One turn sends every row of this set to another row. A few are shown first. Where does it send the rows asked after them?
nilu: [-13  14  10 -32 -40  14  -4  36  10 -10  -4   9 -10]
famu: [-24 -17  21  -5  -7  37   9  23   7  -5  -9  -3 -31]
revab: [-10  -8 -20  15  10 -19  11  43  -3  19   7 -36   2]
kive: [-14  -8 -21  17   9 -27  16  31  -5  28  13 -31  -3]
makor: [-17  -9   6  13 -37  11   5 -17  35  34  13  -9  -9]
tufan: [-36  11   0  20  13  -9  13   9  -2  37  25 -18 -10]
letil: [ 15  31  -2 -11 -19  11 -20   4  24  19   0  11  17]
pige: [ 21  21 -12 -13  -8  26 -21  14  13  20 -17   4  14]
vuvep: [ -5  25  18 -27 -43   8   5  48  -3   5   1  -9 -17]
sare: [-43   6  12  20   2   0  30   9  17  24  18 -23  -6]
Fomu: [ 13   9   5  -9  -5  18 -30  -3  15  25   3  22  -4]
Ramam: [-18  13  34  19  13   7  16  11  11  32  16 -14 -21]
rero: [ 31 -19 -15  -7 -24  -4  33   8  11  21   8 -38   0]
pelu: [ 35 -13 -23   1 -25  -6  25   0  14  22   0 -32   2]
Dosi: [-24  -4  12  -1  -6  39  24   6 -19 -16   6 -18 -25]
tel: [ -8  26  23   0 -40   5 -14  36  17  -4  -5   6 -20]
Zumin: [ -2  -8  -9  -4 -11   3  17 -24  34  36  11   1   0]
Bop: [ 24  11 -11 -18 -18  23 -18  25 -12  20   7 -28  29]
rolu: [  4  -5 -23   7 -31 -10  18 -18  31  29   3  -5 -11]
Pebak: [ 24   9 -11 -11 -14  22 -15  13 -15  15  17 -34  31]
loz: [  3   6   3 -26 -45  -6   2  33 -31  -8  24 -20 -12]
vofat: [-13 -12 -17  15  -2  12  11  11 -32 -25  12 -24 -12]
zatud: [  1   2  -7 -24 -42 -15  -6  32 -28  -1  31 -17  -6]
dun: [  0 -12 -21  11  -3   6   7  13 -26 -33   9 -19 -13]
paka: [-25   8  23  -6   8  28  23  21  -8 -19   2  -4 -23]

Zumin -> nilu
pelu -> loz
Dosi -> rolu
And these:
Pebak -> dun
Ramam -> Fomu

One turn sends every row of this set to another row. A few are shown first. Where does it send the rows asked after them?
lofa: [  3   4   5  -8  -2   7  -4   3 -42  -4  -4   3  15  -3   6 -34  -7  13
 -17  -4   8  -2  -2  13  20 -13 -11  51   5   4   3 -45 -24  -8]
gud: [-24   2   4  11  15 -10 -10  17  28  34   4   3   0  -1 -12  -9   4  18
  22  -3  -3  -8   2  -2 -33 -14  20 -45  22  15 -33  -6  17  -2]
Nirat: [ -6  -2  23   3   5  -2 -10  -1  59  23  16 -21  10 -23   2 -10 -10  -7
 -23  11   1  -9   3  18  14 -15  15 -28   4  -1  -2  -4  42 -33]
Nel: [ 42   9 -17   7 -15   9 -15   6  12   6 -26  22 -29  10  15  29 -28 -14
 -41  19   6 -12  -1   9   8 -17  -9   4  -9   0  29 -16   0 -10]
Bokef: [ 17   4   6   8   1  17 -18  13 -13 -26 -15   7  60  19   6   9   6 -14
  31  14  12 -11  -7  19   2 -13  13  15   1   3  36 -39  20 -11]
Foza: [ 45   4 -11  12 -10  17  -8  12  10  15 -17  23 -43   9  19  17 -22 -10
 -36  -1   6 -13  -4   3   2 -21  -5   4 -11   6  33  -7   2 -18]
Pimok: [ 15   8  10   2   9  29   5  13 -17 -22   4   4  26  27  -6   3  26  -7
  32 -33  11   3 -17   1 -23  -5   1   6  -1  25  38 -16  20  -6]
mib: [ -1   4   2 -10   1  11  -6   0 -41   4  -1  13   9  -6  13 -35  -2  18
 -17 -18   8 -11  -6   0  16 -21  -8  49   4  10   1 -42 -18  -4]
degug: [-28  -2   4 -11 -26  18 -23 -15   2  10  16  23 -17 -36  17  18  10  14
  36 -11   9 -26  -5  -9   8 -11   8 -12  -5  14  -2   2 -33   7]
kalu: [-14   1  14  -5   6   0 -14  -9  63  25  14 -10   9 -24   8   1  -6  -5
 -28   3   1 -17  -2   3   9 -21  12 -32   4   5  -5  -4  45 -20]
kiza: [-25   5   6  15  15 -18 -14  25  38   1 -16  -6  21   7 -14  10 -14  -1
  18  30  -6  -2   1  24 -30   1  10 -52  14  -8  -5 -20 -10 -15]
Fir: [ 17   3  11   9   9  25  -5  19 -12 -30  -7   5  42  25   3   7  15 -15
  33 -11  10  -5 -15  14 -12  -8   6   7  -4  10  51 -27  11 -17]
dutip: [ 46  15 -19   3 -22   2 -15  -1   6   7 -26  12 -24  10   4  28 -30 -14
 -43  31   7  -2   7  12  13  -8 -11  11  -1   3  10 -19   6   0]
zav: [-26   8   9 -12 -30   8 -15 -11   1 -22   7   0  -8 -23  -5  32  -1  -3
  30  15   6   0  -3  18   6  20 -11 -16  -4   3  10  -3 -56   2]
vovok: [ 17   9  -1   0  -6  12 -21   0 -19 -13 -12   6  62  15  -1   7  10  -7
  29  17  13 -11   0   9   8 -15  15  22  10  12   8 -40  36   8]
Feriv: [ 16  15  -3  -6  -6  16 -11  -7 -26  -4  -2   5  46  17  -9   3  22   1
  28  -4  14  -3  -2  -3  -2 -12  11  22  14  28  -5 -29  45  20]
sudu: [-11  10  -5 -17   5  14  -2  -1 -31 -16  -9  19   8   2  11 -12  -2  12
 -25 -25   5  -8 -19  -5   1 -16 -23  37  -3  10  21 -42 -34   4]
sata: [ -8   6  -3 -14   5  16  -5  -1 -35  -1  -3  21   5  -3  16 -24   1  18
 -21 -28   7 -14 -14  -8   6 -24 -15  42   0  13  11 -40 -23   3]
butu: [-19  13  12 -13   6  -1   0 -13  65   2  11 -20   5 -13 -11  18  -5 -13
 -36   0  -3   4  -9   7  -6   1  -9 -41   2   9   4  -2  30 -11]
Bopa: [ 52  16 -14   3 -24   3  -8  -2  -4  18 -14   3 -34  10  -5  14 -24  -9
 -39  23   8   6  12  12  14  -5 -10  16   5  11  -5 -12  15   0]
rola: [-19   2   5  13   9 -18 -16  16  24  32  -1  -7  14  -2 -17 -12  -4  14
  24  22  -2  -4  12  12 -20  -9  24 -38  27   6 -41 -14  19  -6]
rofib: [-19   4   7  15   9 -22 -18  20  29  15 -10 -11  25   1 -17  -3 -13   5
  21  39  -3  -1  12  25 -18  -1  18 -41  23  -5 -27 -22   5 -12]
bavam: [-21  10   8 -12   7   1  -8 -15  66  15  11  -8   7 -19   0  16  -3  -7
 -34  -3  -1 -11  -8  -3  -1 -14   0 -39   2  10  -2  -3  40  -9]
Veg: [ -4   2  26   3   4  -3  -2   2  58  11  16 -32   9 -16  -9  -7 -12 -15
 -25  14  -1   6   3  27   9   0   5 -32   5  -3   3  -3  31 -36]
piz: [-30   4   5  12  22  -9  -9  25  41   3 -11   3   8   8 -10  13  -5   3
  17   6  -7  -6  -8  10 -43  -3   6 -59  10   1   3 -12 -11 -13]
timo: [-13   1  18  -3 -35   4 -16  -6  -8 -11  13 -11  -5 -27  -8  11  -4  -2
  38  26   8   5  10  32  19  21  -1  -6   2  -2  -2  -5 -49  -9]
rin: [-30   4   3  10  21  -5  -6  21  36  19  -2   7  -3   5  -9   4   4  12
  19 -10  -5  -9  -8  -3 -45 -11  10 -56  14  12 -11  -4   3  -6]
Zifon: [-11  10  21  -5   5  -3   3  -4  60   0  14 -32   6 -11 -15   8  -9 -17
 -31   8  -2  11  -3  22  -1   7  -7 -37   3   2   7  -2  26 -26]
Popuv: [-10  -6  21   1 -34   7 -21  -5 -12  10  22  -6  -9 -35   1  -6   1   8
  44  19  11  -7  14  24  27   5  14   1   5   2 -13  -2 -33 -13]
ditim: [ 54  11  -8   8 -19  10  -1   4  -5  26  -4   4 -48  10  -2   3 -17  -4
 -34   3   9   6   9   7   8  -9  -6  15   3  17  -1  -3  18  -7]
ramar: [-32   6   2 -15 -27  15 -19 -16   6 -11   9  18 -14 -28   7  36   7   4
  29  -4   6 -15 -10  -2   0   4  -6 -19  -7  11  10   1 -48  11]
fis: [ -1   9   4 -11  -1   6  -2   3 -38 -18  -9   2  18   2   2 -23 -10   7
 -21   0   7   2  -6  17  14  -5 -21  45   3   0  13 -47 -35  -7]
Bot: [ 51   5  -6  11 -13  17  -1  12   2  24  -6  14 -53   9  10   4 -16  -5
 -33  -9   8  -4   1   3   2 -17  -4   9  -5  14  18   0  11 -16]
Vezud: [-17  -8  14  -2 -30  13 -24  -9  -7  21  23  11 -16 -41  14  -2   7  15
  43   0  11 -22   7   4  22 -11  19  -2   2   9 -13   1 -26  -4]
Minok: [ 15  14   1  -5   1  24   2   0 -24  -9   6   3  29  23 -12   2  30   0
  30 -29  13   4 -11  -7 -17  -7   3  14   9  35  10 -17  36  13]
gov: [ -8  12  -1 -15   3  10   0   1 -32 -24 -12  10  14   5   6 -11  -7   5
 -25 -10   5   0 -15   8   4  -5 -26  38  -2   4  22 -46 -40  -1]

Bokef -> vovok
gov -> fis
And these:
Foza -> Nel
degug -> ramar
Zifon -> Veg
rola -> gud

One turn sends every row of this set to another row. A few are shown first. Where does it send the rows asked after them?
tega: [ 12  49   9 -15 -14  38  10  17  -6 -33   6   3   5 -17 -13   9  -7 -13
 -32  28   2 -11   4]
fik: [ 12  34  -8   8  -6  68  -4  -8 -44   5  16  17 -16 -13  -2  12  -9 -19
 -11  17  -4 -12 -21]
pupu: [ 25 -26 -14  56  -9   0  -3  11 -42  16  24  15  -8  15 -29 -13 -27 -10
 -14 -12   7  -6  -1]
Geki: [ -8  31  -5   4 -22  62   4  -4 -26 -11 -13  11  -5  15  -6  26 -25 -34
 -35  11 -21   0   8]
gili: [-12  23  -5  16 -22  36   3 -21 -24 -15 -26   6 -22  20   4  17 -13 -40
  -5  11 -11   6  -4]
femi: [ 19 -22 -12  53 -14  -2   4  14 -38  10   6   1   9  23 -30 -11 -44 -16
 -34 -13  -2  -1  17]
tuga: [ -8 -31 -37  24   8  -5  -1  23 -21  18   6 -11  18  23 -21   0 -32 -37
 -12 -16 -20  23 -10]
togem: [ 25 -14 -16  19  15  -4   3  51 -24   4  30  -7   8 -15 -17 -19 -20 -13
   1 -28  16   4  21]
Romor: [ 28 -31 -33  20  13 -12 -13  30 -13  28  14   0  18   5 -16 -17  -9 -22
   5   3  -8   9 -18]
Zere: [-16  32 -18   3 -14  25   5  -3 -10 -19  -6   9 -29  -3   3  12   4 -40
   0  10  -3  15 -28]
fidu: [ 42 -30  -5  43  -7   1  -4  21 -30  12  -3  -2  24  10 -17  -1 -41 -13
 -19 -17   2 -13  26]
lel: [  4  -8  17 -19   1  21   4   0 -10 -13  28 -19  50  -4 -25  13 -41 -16
 -24  17 -21  16  28]
Kilib: [  0  39 -12   0  -9  48   6   4 -22 -18  22  24 -33 -19  -4  16   0 -26
  -8   0   7   2 -20]
lozo: [ -4  50  -8  -4 -11  49  16  10 -22 -23  -4  -2  -1 -15  -4  15 -30 -32
 -43  -1  -6   6   7]
kosep: [ 17 -29 -30  17   5 -15  -7  33  -4  19  -6  -9  31  20 -18 -11 -24 -30
 -15   0 -19  16   3]
zer: [  9  41   8 -14 -16  36   5  13  -1 -34  15  18 -14 -12 -13  14   8 -13
 -17  27   5 -11  -6]
rafu: [ 23 -13  19   4   0   9  -4  -9 -25  -1  32 -26  45 -37 -12   8 -24  -5
   5  28   1  -4 -20]
mimab: [-10 -20  34   3 -24  12   3  -2 -12 -24  14 -17  30  14 -23  18 -28 -16
 -10  20 -13   7  39]
mif: [  7 -24  13 -13   4  19 -10  -7  -8  -7  61  16   8  -7 -25  16  -3  -9
  20  18  -6  11  -6]
kosop: [ 15 -17  30   8  -5  21  -7  -7 -34  -4  51  -7  14 -20 -19   0  -6   4
  23  27   8  -8   1]
riza: [  7  35  -2 -20  12  30   8  -2 -12 -27 -12 -23  12 -25  10  17 -12 -28
  11  12   3  -1 -16]
Fefog: [ 23 -27 -17  20  -2  24 -11  62 -24  25  26  -4  36  -7 -23   9 -20 -13
 -26  -5 -11 -13   7]
dafo: [  0  51 -16   0  -3  34  12   1 -28 -10 -14 -22   7 -25   6  -4 -23 -33
 -24  14  -4   9 -20]
sipam: [ 17  33  10   0  -6  36  -3 -18 -29 -10 -12  -6  -2   5  -1 -12   1 -13
   7  46  -2 -12  -4]
Diz: [  4  -5 -16  36   0  -2  11  48 -39   4  33 -16   4 -11 -27 -23 -27 -13
 -20 -23  14   5  10]
Mel: [ 39 -40  -7  46  -8  -2 -11  18 -25  12  11  18  -1  14 -18   4 -21 -12
   3 -18   7 -14  11]
kudo: [  5 -20  18   0 -16 -13   0 -12  11 -30  40  19  -1   1 -27  16  -6 -14
   6  15   1  16   0]
nez: [  8 -21 -14  17   2 -11   5  52  -7  -8  16  -1   2   8 -21  -5 -20 -24
  -5 -33   6  12  34]
fotot: [ 25  21   4 -15   6  64  -5 -19 -22 -14   6  20   0  -2  -3  35 -15 -17
   4  14  -7 -17  -6]
fibiz: [-12 -16 -16  36 -11  -9  10  47 -24  -6  28  -1 -11  10 -30  -9 -18 -22
 -15 -26   9  12  15]
riteg: [ 19  23   6 -18   2  62  -1 -16 -16 -20  -8  11  11   6  -4  38 -27 -23
 -12  12 -16 -13   9]
nol: [  7 -26 -25  30  -1  25  -2  45 -33  20  26  -6  32  -3 -27  21 -39 -21
 -36 -20 -14  -5  -9]
dafu: [ 26   4  21  -3   0  -1   8  -7 -13 -17  31 -21  44 -29 -23  -7 -39  -4
 -23  21   1   8  10]
fanug: [ 10 -39 -17  21 -12  18 -14  60  -9  16  26  15  16  13 -26  22  -6 -19
 -15  -8 -13  -8   6]
Fofek: [  5  29  11  -2 -15  30   0 -17 -17 -19 -24  -3  -4  21  -4  -2  -2 -22
  -1  44  -9  -6   8]
Nalir: [ -5  26  -2 -20   4  25   6  -3   0 -35 -15 -10  -2  -9   8  28  -4 -34
  17   8  -1   4 -14]
kamo: [-11 -32  21   3 -24  -5  -3  -9   9 -25  13  -5  24   9 -18  36 -16 -25
   2  19 -15  11   1]
bobil: [  0 -36 -26  32  -6  20  -8  42 -25  17  35  14   9   6 -28  29 -21 -23
 -19 -22 -11  -3 -18]
das: [  7 -26 -39  26  19   0  -5  22 -34  29  22 -12  17   2 -18 -11 -26 -27
   0 -12 -10  16 -26]
zag: [ 14  38  -7  16  -3  48   3 -21 -50   3 -11 -12  -5 -15  10  -6 -21 -24
  -5  18   1  -6 -19]

Mel -> kosep
Diz -> bobil
And these:
zag -> Zere
rafu -> kudo
Fofek -> riza

